One turn sends every row of this set to another row. A few are shown first. Where does it send the rows asked after them?
pabov: [-9 3 1 1 2 -6 -6 -13 0 -5 -1 -11 -1 7 1 -16 11 4 7 -8 5 12 4 2 -3]
vatu: [1 2 1 12 7 -14 1 -7 3 11 -17 -11 12 -5 1 14 -5 -4 -4 -20 -5 9 -5 -1 2]
Pubi: [-18 0 12 8 -3 13 -8 -2 7 8 0 0 -5 -9 -3 -2 -11 -4 -13 -11 -15 -1 1 2 3]
rek: [-13 4 1 10 13 0 -8 -1 -5 18 -8 -7 -10 -8 8 -5 -6 -5 -18 -2 -1 9 10 9 12]
Zulep: [-6 -2 4 -3 13 2 -2 -12 -9 -6 -5 -12 -1 0 10 -11 11 5 -4 -11 1 -1 13 -8 3]
difi: [-7 2 7 -10 16 1 -8 3 1 8 -3 -7 1 2 5 -3 -11 7 5 5 0 -2 4 -6 -7]
venid: [-2 1 9 -9 4 5 -3 -10 -5 -6 -6 -7 6 1 10 -18 10 -7 0 -15 -1 1 9 1 -1]
ver: [-3 4 8 -13 14 2 -5 6 4 9 -2 -5 3 2 6 -6 -10 1 5 3 -1 -1 3 -4 -8]
nez: [-19 2 7 10 -4 8 -5 -1 10 10 4 -2 -9 -7 -6 -4 -9 -1 -11 -6 -14 4 -2 3 0]
fanez: [7 -17 18 17 7 -3 -5 -1 -6 8 -9 -10 8 -9 4 -8 0 -4 0 -7 -4 -1 4 0 10]
pozim: [-6 4 9 -9 13 1 -6 3 5 7 -3 -7 2 3 1 -5 -11 3 8 5 2 0 2 1 -11]
Zes: [11 -10 16 10 1 -4 -5 6 1 11 -3 -4 11 -3 6 -15 3 -12 1 -7 -7 8 -4 2 11]
paku: [-13 4 11 5 3 2 -18 -5 -2 13 -13 -1 -2 -6 5 -8 -10 -14 -7 -10 1 8 8 17 12]
ruged: [-9 8 0 3 8 -2 -10 5 0 20 -4 -1 -5 -4 11 -9 -3 -11 -17 -5 -4 16 4 7 14]
Mov: [-14 5 5 2 3 -2 -22 0 0 16 -8 3 -2 -2 11 -7 -7 -10 -10 -10 -2 16 3 7 18]
gifof: [4 -15 11 15 9 -9 -10 3 -4 11 -3 -6 5 -3 10 -5 3 5 -3 -6 -6 7 -1 -11 17]
labof: [-9 0 0 -4 6 -6 -13 -11 -4 -6 -2 -6 1 6 11 -11 12 9 2 -12 2 9 5 -10 5]
Tizek: [-8 10 10 -9 13 4 -8 -9 2 -15 3 8 4 0 -2 3 2 -14 -5 -7 -6 7 0 6 4]
Fetov: [-7 10 6 11 18 -1 3 -6 4 -5 1 -9 6 -10 20 -5 7 -6 -10 -1 -9 18 2 -10 15]
Duvu: [1 3 7 14 3 -12 12 -2 5 -6 -9 -2 12 -13 2 4 -15 8 -3 -8 -1 19 5 5 8]
fid: [5 3 1 10 8 -11 5 -5 3 11 -16 -10 14 -6 3 11 -4 -8 -7 -19 -7 10 -5 -1 2]
zedel: [2 2 11 10 1 -9 9 -1 4 -7 -12 1 16 -14 4 2 -16 2 -3 -12 -1 16 6 6 9]
tebek: [-16 3 8 5 -4 10 -6 3 10 10 4 3 -5 -7 -2 -4 -8 -6 -14 -10 -16 4 -3 0 3]
bado: [-1 5 -1 -5 5 -1 3 -5 0 -2 3 -10 1 5 7 -20 14 -6 -1 -7 -1 10 4 1 -4]
zibeb: [4 4 3 10 5 -13 3 -6 4 11 -16 -10 14 -5 0 11 -5 -9 -3 -20 -7 12 -7 2 1]
vubi: [-16 4 5 13 6 -1 -11 -7 -2 16 -10 -8 -8 -6 1 -7 -7 -7 -9 -3 3 11 8 18 8]
kiruf: [-20 1 7 8 0 9 -7 1 7 10 3 0 -8 -8 -1 1 -9 2 -15 -9 -16 1 0 -4 5]
vif: [-21 1 8 7 -5 7 -13 -2 10 8 3 2 -7 -5 -3 -1 -11 0 -10 -11 -14 5 -4 -1 4]
potin: [-7 4 8 -13 12 -1 -12 4 5 7 -3 -3 3 5 4 -4 -11 5 8 2 1 2 1 -4 -7]
pudum: [1 -13 14 19 0 -12 -16 -2 0 9 -4 -7 5 1 1 -8 0 2 8 -6 -2 12 -4 -1 11]
zot: [-13 9 8 0 13 1 -9 -14 2 -15 3 4 -1 1 -9 7 1 -6 -1 -3 -2 9 1 8 2]
Dur: [-10 6 8 -1 21 5 -2 -11 -3 -15 2 1 -3 -3 -5 8 3 -5 -10 -2 -4 2 6 4 3]
Kek: [-10 9 5 -8 17 0 -10 -7 0 -13 5 8 -1 2 1 7 4 -4 -10 -4 -7 11 -2 -4 9]
vobog: [-7 12 2 -3 19 1 0 -6 2 -11 8 3 -3 1 -4 4 6 -8 -10 1 -6 12 0 4 1]
Pobad: [-10 9 7 20 17 -1 5 -14 4 -8 -1 -16 2 -10 11 -4 6 -4 -4 3 -3 17 5 -2 8]
siv: [3 2 3 9 7 -13 0 -6 3 10 -18 -9 15 -5 4 13 -5 -7 -5 -21 -8 9 -6 -3 3]
Zaf: [7 -10 9 20 4 -10 -1 3 1 12 0 -11 2 -2 0 -12 5 -3 2 1 -4 12 -4 3 6]
zapaz: [1 2 9 8 1 -12 4 0 5 -7 -11 5 16 -11 6 4 -15 6 -2 -12 -2 19 4 1 12]
bipu: [-10 7 16 17 10 2 -1 -19 4 -12 -8 -13 8 -12 9 -6 2 -11 3 -3 -2 13 6 5 7]
lazu: [3 2 6 11 6 -10 12 2 3 -5 -9 0 13 -13 7 5 -14 7 -8 -9 -3 17 6 0 11]
padu: [-6 2 12 -12 13 2 -9 2 2 5 -6 -5 4 2 4 -4 -12 2 7 1 1 -3 5 -3 -8]
gos: [3 4 0 10 6 -15 1 -5 4 11 -15 -9 13 -3 2 12 -4 -6 -4 -19 -7 13 -8 -1 2]
babun: [-12 8 17 10 6 -1 -12 -17 6 -12 -8 -5 13 -7 14 -5 1 -10 5 -9 -4 17 2 -2 14]
foze: [-7 13 10 6 8 -2 -6 -8 9 -7 0 -3 12 -6 19 -8 5 -13 -2 -6 -9 23 -3 -7 15]
dag: [5 5 6 7 2 -11 11 4 6 -4 -7 3 15 -12 6 1 -13 3 -6 -10 -4 21 2 2 11]

Mov moves to ruged
foze moves to Fetov
Now find these:
tebek moves to kiruf
pabov moves to venid
difi moves to pozim
dag moves to lazu
gos moves to fid
Tizek moves to Kek
fanez moves to pudum

One turn sends every row of this set to another row. A few are shown first. Where does it send the rows asked after them?
gakid: [-3 4 -10 17 -7 -14 -2 -20 24 1 -10 14 -6 15 7 -2]
voga: [-3 -2 -9 16 -10 -13 -5 1 13 10 -27 15 -5 10 5 1]
livi: [-10 -2 0 1 -16 -21 -7 -1 26 -8 -10 3 -8 9 12 10]
Naku: [5 7 -15 8 -9 -6 0 10 19 10 8 6 -7 12 9 -1]
rika: [-5 -6 -11 9 -8 -4 -6 10 33 2 -10 21 -7 15 10 -8]
Lalo: [-8 6 -12 20 -17 -8 -13 -3 26 -10 -4 14 2 16 -5 6]
ruvut: [3 -1 -6 14 7 2 -6 -1 29 2 -4 8 -9 12 11 -3]
luken: [-5 6 -14 23 -12 -19 -8 -2 10 0 -1 8 -13 28 13 0]
didid: [-9 -6 -19 6 -17 -15 -12 1 24 1 0 17 4 17 -2 -7]
retak: [-8 -1 -9 14 -11 -14 -5 5 8 -2 -16 -11 -12 3 14 -3]
Beme: [-2 -5 1 15 -11 -17 -6 0 12 -8 0 -9 -14 1 13 -3]
Resim: [-3 6 -19 4 -18 -18 -11 3 29 -2 -2 4 3 4 8 3]
dide: [-6 -6 4 1 -6 -24 -3 2 8 -8 -2 17 -7 9 4 -1]
Tum: [-6 -2 -1 14 4 -21 -18 17 17 2 -5 3 0 5 8 -10]
refum: [-4 8 -11 18 -17 -19 -12 8 11 3 8 9 -10 11 17 7]
kugar: [3 -10 -3 7 3 -17 -6 12 29 -5 -12 8 -10 21 1 -9]
Dopa: [-3 -6 -6 16 -10 -17 -6 -4 10 -11 -1 -13 -11 13 7 -9]
zoti: [-2 -9 8 9 3 -12 -14 8 23 -2 3 12 -1 7 -3 0]
kidi: [2 0 6 21 -10 -10 -2 15 14 -1 -20 0 -1 10 -1 -6]
pakel: [-11 11 -8 15 -15 -26 3 1 5 2 -2 14 -9 15 9 -7]
Gazor: [0 -8 -4 14 0 -5 -19 7 17 13 -3 -3 -5 11 6 4]
pem: [-10 -3 1 12 -8 -15 -7 3 20 10 3 25 -1 13 4 -8]
deko: [-4 4 2 27 -15 -11 -10 2 14 -3 -3 -11 -7 6 11 -1]
Tebo: [-4 -1 -19 12 -15 -7 -15 8 13 8 -13 5 6 10 -5 5]
Maku: [13 -3 -9 25 -18 -21 -7 7 7 -7 -3 6 -8 11 2 -12]
tuno: [3 -7 -7 21 7 -3 -11 8 20 3 -6 3 -11 16 6 -12]
fad: [-4 -5 -13 6 -12 -11 -4 14 27 7 1 17 -3 24 3 -12]
ditum: [4 -10 -11 0 -7 -9 -1 7 14 -11 2 7 -9 20 -1 -2]
Rofet: [-4 5 -9 18 -19 -18 -4 4 31 -8 -17 20 -8 10 9 4]
Tunug: [7 1 -6 28 -10 -11 -8 8 29 -7 -7 13 -10 24 10 -6]
misud: [-4 -3 -4 14 -12 -14 -3 -14 29 -8 -21 7 -6 12 2 -5]
mupu: [-3 5 1 25 -12 -19 -22 10 23 -7 3 12 4 13 5 -1]
Nuv: [-10 -1 -9 18 -9 -7 -8 -2 4 -2 -8 -12 -7 6 7 -1]
nide: [-7 -4 -4 8 -11 -7 -7 -11 25 -10 -5 0 -7 20 3 10]
kimus: [-2 0 -10 13 -10 -19 -5 10 5 12 -4 22 -9 3 5 0]
fovi: [-10 9 -5 12 -2 -28 -3 -3 11 9 -3 10 -2 19 8 -9]
Tolok: [-2 0 -24 14 -8 -14 -6 8 7 9 -3 12 -7 22 -4 -6]
piv: [-1 8 -17 14 -19 -6 2 7 9 0 9 7 -7 14 4 -1]
nikef: [-5 4 -5 25 -15 -16 -6 4 17 -5 -11 -14 -9 14 12 -7]
resar: [1 0 4 19 -9 -8 -7 15 13 -3 -16 -3 4 10 -5 -5]
kuvef: [-4 -1 -9 7 -18 -12 -12 0 31 -8 -7 1 3 -1 -1 4]
Pibe: [-15 -4 -6 11 -5 -10 -18 3 25 2 -2 21 7 14 0 -6]
pok: [-5 0 -7 14 -10 -10 -5 3 5 -21 -15 10 -6 2 4 -2]
gova: [9 -2 -5 24 -15 -23 -10 6 5 -6 -2 7 -5 6 0 -10]
Sodo: [-6 -7 -9 10 -15 -12 -4 -2 26 5 -6 28 -7 9 9 -5]
Bot: [-3 0 -12 11 -12 -7 -6 6 8 -23 -14 7 -5 7 1 -2]
telo: [-4 -7 -5 13 2 -22 -15 9 18 11 -16 -2 -9 18 11 -4]
delal: [-11 4 -6 6 4 -24 -17 8 26 -2 -7 4 4 10 9 -7]

Bot moves to resar
gakid moves to ruvut
Lalo moves to zoti
Now find these:
pakel moves to misud
didid moves to Pibe
Dopa moves to Nuv
voga moves to Tunug
livi moves to telo

